One vector is turned by the same rotation once a step. Each row is the vector after some number of steps, and that number follows the row.
The counts run from 0 to 263.
[ -6.3  20.3  12.2  -2.9  27.2   2.0 -49.4   9.3 -20.3 -24.4  -1.8 -21.3
 -24.8 -18.9 -30.5   5.9 -22.1 -20.9   0.1   3.9  -2.6 -25.6  27.7 -20.2
 -14.5  13.4  -1.0 -14.0   0.6  18.6 -14.1   1.9 -13.5  -6.3 -23.3   4.4
  23.4  -0.8 -13.9  26.7   9.2  26.3  36.5 -22.6   6.9  -6.8  29.3  20.5
  25.5 -12.1  -4.9  12.2  12.2 -30.0   1.5 -11.6  10.3  -4.5 -37.5  13.5
  -3.7  23.7  -5.8   9.8  -1.3  -6.7 -23.5  -8.2 -27.0 -22.1 -14.8 -10.1
  -8.3   2.8  -7.6  13.3  -1.3 -20.9]
60
[-21.6   7.5  -8.2  -3.7  36.4 -19.3   4.7  35.7  -0.5 -12.4 -22.8   4.4
 -19.1  -3.6   2.2   6.6  11.1  17.8   8.7  -3.2 -32.4 -14.1  20.2 -23.2
  -9.8 -32.4   0.4   3.8 -20.6 -21.4  17.4 -18.2  -8.0 -22.2   6.1   6.6
   8.2  -8.5  -0.1 -10.9  16.2 -25.1   2.9  -9.0   8.2 -14.4 -12.8   5.6
  -2.7 -17.4 -23.9  36.5  28.1 -15.7  25.4  23.3  41.7  38.9 -16.2   3.0
 -18.6   9.1 -11.5 -15.6   5.5 -16.8  -8.9  12.0   5.8  18.0  14.9 -17.8
  -9.4  -9.8 -37.1  23.7   6.8  -2.0]
202
[ 16.2 -14.8   1.1  -0.1  37.9   3.2  27.0  33.0 -15.2  16.3  24.7 -10.0
  -9.4  42.4  26.9   7.0  11.9   6.3  -6.5  -2.8  24.0  43.1  -6.5 -27.1
  -4.5 -35.2   4.5  23.1  12.1 -17.8   0.6   4.1  23.2   7.8  -3.0  11.3
  30.3 -12.5 -19.5 -24.8  10.3   1.9   0.0  28.8 -10.5  -1.4  -5.0  -5.4
   3.1  15.2   5.4   4.4  13.0  -9.6   0.7  36.7   1.5  20.8  25.3 -19.3
 -22.2 -10.2 -33.9 -15.4 -25.6  10.3   1.7 -14.2   4.2  22.0  -9.0  -8.9
  -8.9 -11.8  -3.9  -0.2  -2.8  -3.1]
210
[ -3.2 -22.8   3.5 -13.4 -23.9 -21.7 -24.5 -11.8  19.0  23.8   0.5   8.3
   4.1   9.6  20.9  -8.7 -22.5  17.9   1.1  19.2  -7.2  14.7 -32.4  -3.0
  -2.4  24.9   3.8  -0.7  25.2  16.8  11.0 -33.7   6.7  13.7 -26.2  15.1
 -24.1 -14.8  10.0   4.5  -7.8  -2.3 -19.4   2.2  21.8 -10.6  -8.2  -9.0
  15.5   2.8   2.0   5.3 -49.2  19.5 -11.5   4.2 -22.3 -12.8  20.3 -17.7
  34.5  -5.1 -58.0   0.5  22.7  24.9   7.9 -18.5  -8.1 -28.1  -7.5 -10.8
  -0.1  -8.8  13.2 -13.1 -19.7  -8.5]
120
[-19.7  -3.3  -6.7  -2.2   1.5 -27.9 -23.6 -29.6  10.0  -3.2 -26.7   1.7
   5.8   2.4  13.9 -32.0 -10.5   5.6   2.7  16.2 -16.6  19.6 -23.2  -6.5
   2.9  17.1  18.2 -13.8  -8.3  18.0  21.0   3.2 -15.0  -6.8  -3.3  29.8
 -19.5 -13.1  11.0  37.2  11.4  -5.4   6.8   8.1  -3.5  32.3  15.8   9.1
  20.0 -19.7   4.7  -9.4 -14.0   0.9  -5.1  -6.6  22.7  -5.2   3.3 -21.3
  22.8 -22.2 -47.1  -3.3 -27.0 -14.8  21.0  30.5  20.2  20.3 -19.2 -11.3
   0.9  18.4  34.0 -18.0  -1.8   6.2]
125
[  6.3 -28.4  18.1  -3.0 -10.5  14.1   6.9 -35.1  32.9   6.9  -9.5  21.0
  37.4  28.7  27.1 -20.8  10.6  11.7  -5.8 -23.3 -13.0   9.3 -34.2   7.3
  13.2   9.9  -0.2 -18.1  -4.8   4.9  10.9   1.8   6.4  22.5  -3.1   5.5
 -31.5   7.0  16.3  -1.8  13.7 -48.1 -41.1   5.9 -16.1  25.4   6.0  -3.1
   3.3  12.5   0.4  -3.9 -36.6  14.6   7.3   7.1 -21.7  -3.0  30.7  -6.5
  11.0 -23.8  -4.4  -7.8  -3.2 -13.4  28.2   6.0  29.9   9.5 -14.7   9.2
 -15.6 -29.8  19.8 -11.8  24.0  12.3]
130
[ 17.5 -19.4  15.0 -10.2  11.7 -31.6  29.6  14.5 -17.7 -19.0  -5.6   7.9
 -11.3  -3.4  15.0 -16.7  24.5   3.9   1.7   9.1  -7.0 -11.3  15.7 -21.9
 -22.0 -21.3  14.3 -14.0  -3.1  -9.2  27.2  30.5   3.2 -26.0 -16.7  -5.8
   1.4  -2.9 -17.1 -23.6  -5.0  -9.0  -3.1 -10.3   7.0 -33.9 -14.1  -3.5
  11.6  29.5  -2.0   7.0   7.9 -25.0   1.2  18.2  -0.6  27.8   7.6   4.9
 -30.0   4.5  -5.2 -49.2  -6.0   6.2  -7.8 -20.2 -24.3 -12.7  16.2 -21.6
 -23.7  -3.7 -10.8 -12.0 -28.1 -17.6]
206
[ 37.8 -22.6  -2.0  25.8  38.7  20.2  -3.8  33.5   1.8  15.2  17.7  -7.4
 -42.2 -16.8   0.9  23.6  20.7  -7.6 -10.5  21.0  -6.7 -16.2 -17.5 -16.6
  -8.0  -0.6  -8.3  -3.5  -7.4  24.9  -2.7  -5.8  10.6   8.6 -12.1   5.7
  38.4   2.6 -16.9  -8.2   9.9   9.3  17.7   8.8  11.2   8.3  14.1  15.3
   0.1  10.1  27.2   2.5  -7.8   6.4  26.5  19.2 -31.1  24.8   4.5 -11.2
 -27.7  -2.6  19.6 -15.0   6.3  19.3   0.2  -4.4  11.6 -25.3 -15.3  20.8
  -0.3 -24.3 -25.3  14.0   5.1 -18.9]
43
[  3.2 -15.4  15.0 -19.3  35.3  -4.1  23.9  32.0   5.1  12.3  39.6  10.4
  -4.5   3.9  13.7   3.0  -7.2  28.7 -13.3 -21.4  14.9  34.9  17.1  -1.6
  -7.8  -7.5  -5.6  25.4  -4.3 -17.7   8.5 -11.0  20.7   7.1  25.4   4.9
  13.0  -0.2 -16.1  -7.1  22.5 -13.8  -0.6   9.0  -6.8  -7.6  -2.1   9.8
 -12.0  -5.2 -12.2  31.0  22.6 -26.4  -3.4  18.5  29.3   2.1   2.2  -3.0
 -23.3  13.6 -28.1  21.5  -3.3  27.7 -20.5 -38.6 -25.0  11.5  14.6   6.7
 -18.2 -19.4 -34.1  18.4   4.8  -4.8]
197
[-13.8  27.5   0.0  -8.0  34.2   2.9 -25.5  10.6 -19.8  -1.4 -38.5  -9.5
   3.7  -2.5  -6.6   0.2  34.3 -28.4  13.5 -12.2 -10.1 -25.1  12.9 -11.4
   0.2   7.9  -6.5 -40.2   2.5  18.8 -18.4  27.9 -27.7 -22.8   1.5   1.9
  17.2  29.5   7.9  -6.6  17.5   6.1  36.2 -10.8 -10.6  25.7  -3.2   4.3
  12.7 -13.7  16.0   1.9  13.6  -7.4 -11.1  14.7  11.7  -7.1  -7.0  -1.4
 -37.2  15.1  25.8  -9.0  -4.2 -21.0   3.8  -6.5   5.7  10.9 -44.7  -4.2
 -14.1  -1.5 -23.4  12.4   4.2   0.5]
63
[ -7.7   1.3  20.5 -10.8  16.6 -38.3  18.4  26.7 -19.1 -24.5 -20.5  12.0
   9.7   0.8  22.3   0.2  18.2  10.1   8.8  -0.7 -27.9  -0.4  25.7 -22.0
 -20.4 -12.3  27.0  -9.6 -12.7 -15.1   3.6  16.6  -0.4 -16.4  -3.1 -14.9
 -18.5  -0.3   5.9 -15.4   9.5  -9.5   5.0 -12.7 -26.3  -7.5 -18.9   3.7
  10.7   0.2   3.6  33.4  23.1 -18.7  -3.8  26.5  35.9  33.3  12.0  -0.8
 -31.5   2.8 -33.7 -23.6 -32.1 -22.9   3.0  -8.2   8.7  10.4  10.4 -27.5
  -9.8   3.1 -20.5  -1.7 -16.9  14.9]
204
[-11.4   1.9  38.0 -27.7 -22.7  33.7  -5.5 -27.7   1.7   1.0   4.6   2.6
  31.6   4.3  -2.5  -3.5  -0.2  10.2 -19.4 -35.7   1.0 -12.2  11.5  -2.6
  10.9  35.6   2.4 -32.2  11.3  14.4  -2.6  15.4  -2.5   2.2  -3.2 -11.2
 -19.8  12.5   8.7  26.3 -22.2   8.6  -7.8 -12.3 -14.0   5.7   5.8  -1.1
  -6.2  15.1  -9.9  -3.3 -10.9 -12.7  -9.7 -26.0 -14.2 -31.8 -19.6  29.9
   6.3 -15.1  17.2  16.1  13.4  21.4 -24.5 -31.6 -21.0 -29.8  -2.5  21.2
 -26.1 -15.0   3.2   9.2  -7.6 -28.1]
258
[ 11.0  -0.5  -7.5   4.1  29.8  12.3  -8.7  47.5  -4.4  31.7   9.4 -12.6
 -16.8  15.7  41.7  35.5  16.0  10.7  -5.9  11.2 -10.9   4.5 -10.3 -38.9
  -3.0   1.4   3.8   9.3  17.8   0.4  -1.0 -29.7  18.9  -1.0 -26.7  14.6
  22.5  -6.9  -1.4 -21.2   7.8  17.1   2.3   4.0  18.8  -5.8 -16.3  -7.5
  -1.7  14.7  15.8  12.7 -17.9  20.8   3.2  30.7 -33.3  27.2  26.1  -5.8
 -26.4  -7.9 -25.4 -26.8   7.7  20.4  -2.8 -17.0  13.4 -21.4 -13.9  -2.1
  -9.1 -11.4 -18.6   6.4 -18.1 -19.2]
222
[-42.1   8.9 -13.9 -29.5 -18.7 -11.6  -6.7   1.9 -10.5 -13.0 -65.8  -7.9
   8.0  -8.0  -0.7  -3.9  -0.4  -2.4  -9.5   9.6 -44.3   3.1   2.3  -5.9
  -2.4  -4.4   4.8  -8.6 -10.9  -0.4  41.4 -19.5  -6.8 -32.3  -5.6  23.6
 -24.8  -4.6  33.7 -17.5 -22.1   6.8  -2.4   2.1   2.8 -20.6 -21.4 -11.0
   1.7 -12.2 -30.0  -5.7   1.3   4.8   2.9 -22.2  -3.2 -15.5 -32.2  10.5
   4.4   3.7   1.2 -17.4   7.9  -2.8 -18.4  -7.3   4.2 -17.0  16.6  -8.9
   2.0  23.3   1.5 -14.8 -16.9  32.6]
101
[-13.7  24.7   2.2  -8.6   4.6  50.8 -38.9 -41.5   0.1 -21.5 -33.3 -28.4
  15.4  15.7 -26.2 -15.1  -0.4 -32.7  13.4 -19.2  20.5 -15.3  12.4   3.5
   2.9  -1.7 -20.9 -22.7  14.3  -6.2 -22.3  -3.2 -11.8 -12.0 -10.5  18.7
   2.1  -6.1  10.3  12.7 -21.5  -4.4  -0.7   3.0 -11.6  10.0  19.4   3.8
  10.2  -9.8 -24.2 -14.8   3.4  -6.8  24.1  -8.6   4.3 -18.8 -36.2   8.5
  23.2 -14.7  24.2  14.7  21.4 -16.2  -7.8  15.5  -0.3   3.6 -33.4  -7.1
 -13.3   7.8  32.2  10.8  13.2 -10.4]
253
[-11.3 -14.0 -29.8  -9.4 -15.5  -3.3 -28.0   3.4 -18.5  31.8 -19.3 -11.4
  -7.9  48.9  -1.0  -1.9 -20.9 -14.3  -7.3  18.4   6.7  24.8 -42.6  -7.0
  19.6 -11.5  -5.9  28.0  31.7  -6.1  23.1 -29.2  19.2  21.9 -22.5  28.3
   2.4 -26.4  -1.1 -26.4  -3.5  -9.5 -24.6   6.5   9.6  -2.1 -11.6 -20.5
  -1.7  -1.5  -9.0 -10.3   1.8  27.4  -8.8   2.2 -15.7  -3.0  20.2  -9.7
  24.0 -11.7 -16.4 -11.6   1.6  13.5  10.1  17.1   1.1  17.6 -16.2  -5.6
   7.3   2.7  23.0  -9.9   5.6  21.3]
109
[ -4.1  25.5  16.8  -9.6  32.2  23.2 -55.2   6.0   4.0  -8.0   0.7 -24.3
  -7.0  21.7  15.7  26.0 -30.1  -8.4 -14.8   7.4  15.5  21.7  14.5 -15.6
  -3.1  31.7  -3.5 -12.3  21.7  14.0 -30.2 -14.6   1.9   6.5 -25.7  23.9
  13.5  -8.8  12.9  18.7   5.7  30.2  26.0  -1.4  -1.4  10.8  26.3   6.2
  27.4  -8.4   5.4 -12.2 -20.3 -16.0  -7.8  -7.2 -16.2 -15.5 -14.1   6.2
   3.5   6.8 -42.8  26.1 -22.4  -5.6 -14.7 -31.8   1.4  -8.2 -16.2 -17.5
  -4.1  27.3   8.7  -5.3  10.7  -8.2]
238
[-18.2  29.0  -2.9 -17.4   7.7  42.4 -41.4 -32.0  -3.9 -11.8 -39.1 -13.6
  34.5  30.8 -17.4  -3.9   4.0 -21.9  14.6 -34.6   2.6 -23.0  13.9  -0.1
  11.5   3.0 -22.7 -36.7  12.9 -12.8 -23.4   1.0 -17.3  -4.3 -12.1  12.9
  -1.9   5.8  19.5   3.3  -5.8 -14.4  -8.6  -0.7 -10.6  10.2  11.8  -9.2
   5.6  -9.9 -24.6 -15.2  -8.7   7.9   4.8   2.6  -2.8 -15.9 -26.7  11.0
  13.7   2.1  21.7  12.1  12.6 -28.5   0.1   6.8   8.6   4.5 -29.7 -14.1
 -11.2   2.9  22.1  13.2  17.5   5.2]
254
[  0.5  23.5 -23.7  -5.6  -6.7 -29.6  -7.1  25.8   0.1   0.6  26.0  10.6
 -16.0 -27.5 -15.2   7.0 -20.3  -4.5   9.0   9.6  18.8  -9.2  19.2  14.0
   2.8  17.6   3.4  -6.6  -3.9 -17.7 -14.9   7.9 -14.9  -5.7  26.5 -18.5
 -15.0  27.2  16.3  -2.1  33.4  -3.8  31.7 -30.7 -15.1  16.5  -0.5  10.7
 -19.1 -21.6  24.2  11.9  35.1 -13.0 -14.1   1.0  26.8  -0.6  -7.0   7.8
  -7.1  24.7  21.8  22.8 -10.2 -13.3  11.6  14.5  -5.7  40.6  20.4   1.5
   7.0  15.1 -24.4  -6.3  -0.6  -0.6]
177
[  9.0 -23.8  23.8  21.4  14.2   4.3  38.2 -36.3   9.5 -12.0  35.6   1.3
  -0.5 -24.8 -12.6 -17.8  16.6   4.6  -9.6   5.7  -9.6  11.9 -21.5  20.7
  14.0 -11.7  18.6   7.5 -18.0  31.0 -13.4  15.1   6.7  23.8  13.4  -1.1
  14.7  -4.9 -26.3  43.9 -13.4  18.5  -2.8  31.3   2.0   8.2  33.0   8.4
   9.8   2.7  -0.7 -15.7 -41.2   4.3   8.3 -20.4  -4.0  -7.1   2.6 -18.3
  13.3  -3.7  -9.8   5.4  13.0   3.3   0.8  16.1  -0.2 -33.0  -7.9  20.2
  23.1 -10.4  27.2   7.8   8.4 -10.7]
146
[ 13.4   0.0  17.7  -0.9  18.7   6.1   0.1  32.4  18.2 -29.0  -0.3   3.5
  -9.8 -14.7  29.7  41.1   0.3  18.3 -17.6   9.9 -29.8 -23.3  22.3 -15.3
 -25.9  12.0  14.4 -18.8 -28.5  -2.0  -6.3   1.3  -3.1 -14.2 -10.3 -13.2
 -10.8   5.0  21.6   0.8  16.5  -2.5  10.5 -20.7 -14.1   1.1  11.8  24.0
   0.7   1.6  16.9   9.4   1.8 -17.9  32.4   5.0 -10.2  41.9 -11.9  19.9
 -25.2   8.5   8.6  -7.7 -28.3 -24.5  -0.9  -3.6  30.1 -10.3  34.2   6.3
   0.1   0.3 -20.6  -6.8  11.3  -1.9]
38
[ 42.2 -32.4   6.1   3.3  26.5  -3.8  39.2  12.6  20.3 -16.1  16.6  11.2
   0.8  14.6  39.5   7.3  20.2   7.7  -7.1  11.4   9.2  12.4 -14.5  18.0
  -1.7 -19.9  -2.9  -4.2   0.8  -4.2  -8.1  22.8  12.9   8.0   3.6   1.9
  21.4  -2.0 -16.9 -41.1  20.1 -20.1  -8.6  29.4  12.9 -19.6   4.9  -3.2
  -2.9  29.1   1.2 -11.1 -27.1  -0.8   4.6  40.0 -22.2  27.3  22.6  -3.0
 -38.9  28.9  -3.9 -32.9  -2.8  -6.7   5.7 -17.4  12.3  -4.0  24.7  -5.1
   8.3  -6.6   2.2  -8.9  17.6   9.9]
29
[ -0.8   1.8 -32.7  -0.4  15.7 -33.0   0.5  15.5 -21.2   2.5  -6.3   6.8
 -26.3   2.6 -27.8 -21.5  -2.5 -17.2  17.1   6.6  19.0 -12.5   2.4  -5.7
  -3.2 -22.5 -12.6  10.3   2.5 -25.4   8.3  12.3 -12.2 -15.5  13.7   3.1
   8.1   7.0 -17.9 -18.3  30.0 -27.9  18.3 -17.3  -0.1   7.5  -7.5   1.8
 -10.4 -11.8   0.2  17.3  52.4 -12.3   7.1  22.4  42.0  22.8  -1.1 -14.8
 -11.0   9.7  17.5 -10.6  -6.2  -7.2  16.2  38.5 -12.2  52.9   0.8  -7.6
 -10.8  -8.5 -19.4   4.7  -2.5  -1.1]
189
[  4.9  -3.7   2.5   8.4  27.6  15.4  -5.9  46.4 -11.1  13.7  12.0 -14.2
 -29.8  20.3  29.0  38.4   2.3  17.1 -18.8  14.8 -12.7  -4.9 -13.1 -47.2
  -0.4  -0.9   5.9  24.3   8.6   8.5  12.2 -25.8  17.4  14.2 -28.5   9.0
  26.1 -16.7 -14.5  -8.3   3.1  17.9   5.2 -14.8   8.9   1.1 -11.7   8.0
   8.4   8.4  13.6  16.0  -7.7   5.5  14.9   8.8 -21.1  30.7  11.8  -6.3
 -10.7 -19.4 -27.6 -18.8 -11.1  20.4  -8.6 -11.5  17.5 -16.7  -5.7  -1.5
  -9.0 -16.1 -15.4   5.1  -6.2 -21.2]
223
[ -0.9  -8.6 -11.3  -9.4  14.9  11.2 -14.7 -35.7  41.2  11.6  18.9   1.3
  11.1   7.4  14.5 -15.1  -6.9  18.3  -8.4   0.5  -7.4  15.8 -15.9  21.3
  20.9   4.7 -15.4   6.8 -11.5   4.5  -9.1 -18.4   3.6  19.9   6.4  34.6
   9.8 -14.2  -8.5  32.0  19.5  -9.7  -1.2  36.1  27.9   6.5  28.4   5.5
 -16.1  -3.6 -29.6 -13.7 -40.3  21.1  12.7  -5.1   1.1 -11.8 -13.1   0.4
  30.3  11.0 -20.1  30.5  23.2  -0.6  15.0  19.0  11.0  11.4   7.6   4.5
  12.2   3.6  26.9  21.8  33.7  -5.0]
135
[-16.1  31.8   1.5 -20.7  -7.5  36.4 -36.7 -19.6  -3.0   1.3 -34.3  -8.3
  39.0  36.7   5.6   1.4  14.0 -19.1   0.6 -39.4  -3.9 -29.8   9.3   0.8
  20.5  21.2 -16.6 -37.4  22.6 -12.3 -29.4  10.9 -16.2   5.4  -9.7   3.5
 -11.0  23.3  24.1  -7.0   0.6 -14.7  -5.5 -15.1 -13.7  19.5  -2.4 -10.9
  -5.2   4.7  -4.1  -7.8   1.0  19.7 -21.8  -2.0  -3.6 -11.7 -10.3  15.9
   3.7  -4.4  21.9   6.6   7.9 -32.0  10.2   1.4   7.3  19.6 -29.9 -12.9
 -16.4  -6.6  13.4  10.4  21.2   0.5]
255
[  6.8  11.1  22.9   4.1  13.0  13.8 -13.3   6.3 -30.9   1.6  -9.8  -3.3
   5.3   0.9 -20.8  -1.1  25.1 -25.2   7.9 -20.4  15.0 -27.5  11.7 -25.0
 -13.2  14.3   1.8 -34.9  11.9  14.4  -5.6  34.6  -8.1 -15.8 -16.8 -21.2
  -2.0  23.7   2.7  -1.2  -5.6   3.7  12.8 -35.5 -30.3  29.1  -2.7  11.3
  17.9  10.8  20.4  11.6  27.4 -18.3  -2.2  -0.3  -6.0   4.0   4.6   1.3
 -25.0 -36.4  25.7 -14.9 -10.3  -0.5   1.8 -10.6  -7.3  -8.7 -40.1  10.2
 -20.7 -28.7 -20.8   1.6 -25.1 -31.0]
65
[ 21.4 -28.5  25.7 -11.8 -20.3  -2.9   3.8 -44.2  22.9   9.0  40.5  16.5
  15.6  23.4  21.7 -18.9 -17.9  13.9  -7.5   0.0  17.1  12.9 -25.2   3.5
   9.9  29.0   5.5   3.8  19.8   6.4   4.8  13.5  18.8  32.8 -20.6  -9.4
 -22.3 -12.4 -12.6  22.1   2.8  -9.9 -27.1  -2.1   7.9  -0.5  20.3  -3.8
   2.1  33.3   6.3 -13.6 -37.6   8.8 -11.5 -13.0 -14.0  -3.4  28.0   0.1
  23.3 -18.5 -26.8  -0.1  -5.1   5.9  16.7  -3.3  -8.4   1.9   7.5   8.5
 -11.7  -6.3  38.3  -9.1   8.7 -18.4]
132
[ 23.7  26.4 -27.3   7.4  24.4  -0.6  -4.3  23.4  31.6 -27.8  16.4  -9.7
 -19.8  -2.6  23.3  31.3 -11.2  -2.3   5.3  24.3   3.1   1.5  18.0   1.2
  -8.7 -15.9  -6.5 -13.7   0.6 -21.0 -42.5 -20.4   3.7 -20.9 -19.0   0.3
  21.8  -5.2   9.4 -20.8  21.9  -0.1  13.8   5.1  13.7 -22.5  10.4  -2.1
  11.9  -7.2  -5.7   0.8 -19.1   1.0  18.9  37.3   4.1  35.8 -17.0   1.4
  -1.2  40.0 -16.7  -9.1   2.5 -35.0  10.0  10.3  18.0   6.7  19.9 -31.7
  14.4  24.2   6.9   9.2  15.4  -8.3]
35
[  7.2   0.1   2.0  -6.3  -8.4 -33.7  17.0  23.6  10.8   8.6  -3.7  29.7
  -5.7 -34.8 -21.4  -9.7  11.5  -6.8  24.0  -2.2  -4.0  -1.0   7.2  24.2
  -9.4  -3.0  -4.1 -21.3  -4.5   8.2 -10.9  -7.6  -8.7  -9.4  19.7 -24.2
  -1.6  39.5  17.1 -40.8   5.8 -22.3   1.5   3.6  -9.3 -12.8 -22.9 -11.7
   7.5 -12.0  11.0  25.1  -2.4 -13.6  -9.5  27.3   9.1  -9.5   8.0 -12.8
 -14.7  27.8  12.9   4.1  37.4   1.1  18.9 -24.2 -12.2 -22.9  -5.5   3.7
   7.6 -29.2 -51.7  -0.4  -7.6  15.9]
181
[ -5.8  -3.1  15.2  -6.9  35.5  33.5 -41.4  -6.5 -22.3  24.4 -16.2 -14.2
  15.8  35.7  -5.8   4.7  10.1 -17.4 -15.6 -18.6   5.8  12.8 -22.6  -9.9
  20.3  14.8  -9.1  -2.1  19.7  29.6 -11.3  13.5  -0.7  36.3 -12.0  26.7
  29.9  -5.4 -19.3  13.3  13.3  12.3  13.6  15.3   0.3  37.6  21.3  -3.5
   6.2  -2.1  -1.6 -16.2  -6.4   8.4 -18.3  -2.9 -14.1 -25.1   4.8  -4.7
  -7.0  -4.3  -5.0  11.6  -7.0   8.8   0.8 -13.8  -3.0   8.5 -58.6  10.0
  -7.6 -16.6   8.9   7.8  31.5  10.7]
249
